In the rows, zero is written as 128.
Which row each row swaps with, under one turn or mirror
Vival: [157 135 116 120  97 125 130 110 135 115 142 132 111 143 124 149]
Lis: [167 122 158 120 132 121 133 130 115  98 115 131 132  94 102 140]
bapo: [146 132 142 143 142 134 128 156 169 139 108 141  99  99 111 140]
mab: [134 127 108 162 132 156 121 162 127 144  92 137 107 104 118 135]
Bobi: [127 124  99 144 138 156 107 124 113 111 145 114  85 126 129 146]
gisu: [150 113 120 139 155 141 154 150 128 162 115 103 135 105 125 129]
Sev: [172 168 129 120 107 148 121 127 131 135 133 132 112 122  97 133]
ruboz: [121 109 159 107 125 136 154 140 101 104 116 115 111 122 138 141]
rutob: [145 147 102 137 170 137 148 141 141 134 119 133 120  98  98 119]
Bub: [127 152 126 151 137 107 119 128 127  94 114 145 113 107 104 102]
mever: [143 136 116 137 145 114 113 141  89 121 140 139  74 130 115 112]
ged: [169 137 119 121 141 133 152 120 125 132  98 139 100 156 146 110]
tasa: [154 126 151 131 121 165 163 129 108 129  85 129 133 119 134 123]
Lapi: [125 122 134 112 158 111 166 113 137 138 104 125 125 112 133 121]
zage: [136 130 104 166 123 114 114 136 124 136 153 114  88 111 106 134]
Mizug: [136 132 152 134 107 115 139 109  97 104 140 121 121 138 119 150]
bere: [130 145 117 147 135 100 111 117 136 106 115 145 104 107  92 114]
bod: [148 130 126 121 116 127 155 104 111 121 116 130  69 105 133 104]
divam: [137 114 119 141 161 121 139 129 148 101 136  98  84 130 135 124]
rupem: [101 113 107 126 138 102 130 133 134 131 142 118  98  93 126 138]
Gamop: [144 122 125 141 139 141 148 145 140 163 104 105 147 106 122 125]
puz: [135 111 162 116 122 142 147 128 143 164 115 106 101 106 117 129]
Buba: [149 118 152 107 157 120 149 156 103 153 121 139 120 115 122 136]
gusik: [146 136 141 138 117 162 136 127  98 132  78 140 116 117 127 105]
Nam: [146 117 144 124 117 102  97 137 125 111 116 143 121 131 129 150]
bevi: [135 134 138 151  92 124 120 109 102  94 130 128 102 130 117 141]
ruga: [162 142 139 155 118 139 142 133 151 163 114 125 127  97 128 136]
Zoza: [127 124 129 125 126 110 162 121 110 156 137 155 115 138 112 146]
gab: [138 111 130  99 120 144 114 122 113 123 126  90 118 116 148 120]
vek: [119 138 131 128 121 156 134 142  92 163 103 133 126 113 129 120]
ziz: [143 129 130 126 148 173 140 145 132 151 121 134 123 113 120 168]
vev: [151 157 134 141 119 152 136 142 104 102 113 149  86 126  97 121]
veti: [132 110 110 141 152 132 108 137  92 120 103 143 122 123 106 101]
Muged: [123 137 129 122 126 153 146 147 147 143 120 115  61 132 118 133]
bevu: [149 124 116 165 127 121 117 114 130 111 141  90 112 117 147 119]
Rifo: [161 115 114 114 121 157 115 132 129 121  87 130 134 123 140 119]
defip: [138 121 142 126 152 146 116 161 140  99 128  97 114 127 100 142]
Leko: [130 118 109 154 144 122 155 134 120 121 150 101 117 141 124 164]
Dig: [117 131 143 119 140 105 171 120 133 133 112 131 122 111 139 114]
godok: [128 137 101 167 114 115 115 118 130 128 143 102  98 128 108 128]
Foze: [155 131 132 149 142 135 112 122 129 104 134  95  95 125  86 112]
tepid: [131 152 128 145 129 127 124 124  81 113 152 115 130 138 108 136]

Buba pairs with mever
Gamop pairs with godok
vev pairs with ruboz
Zoza pairs with veti

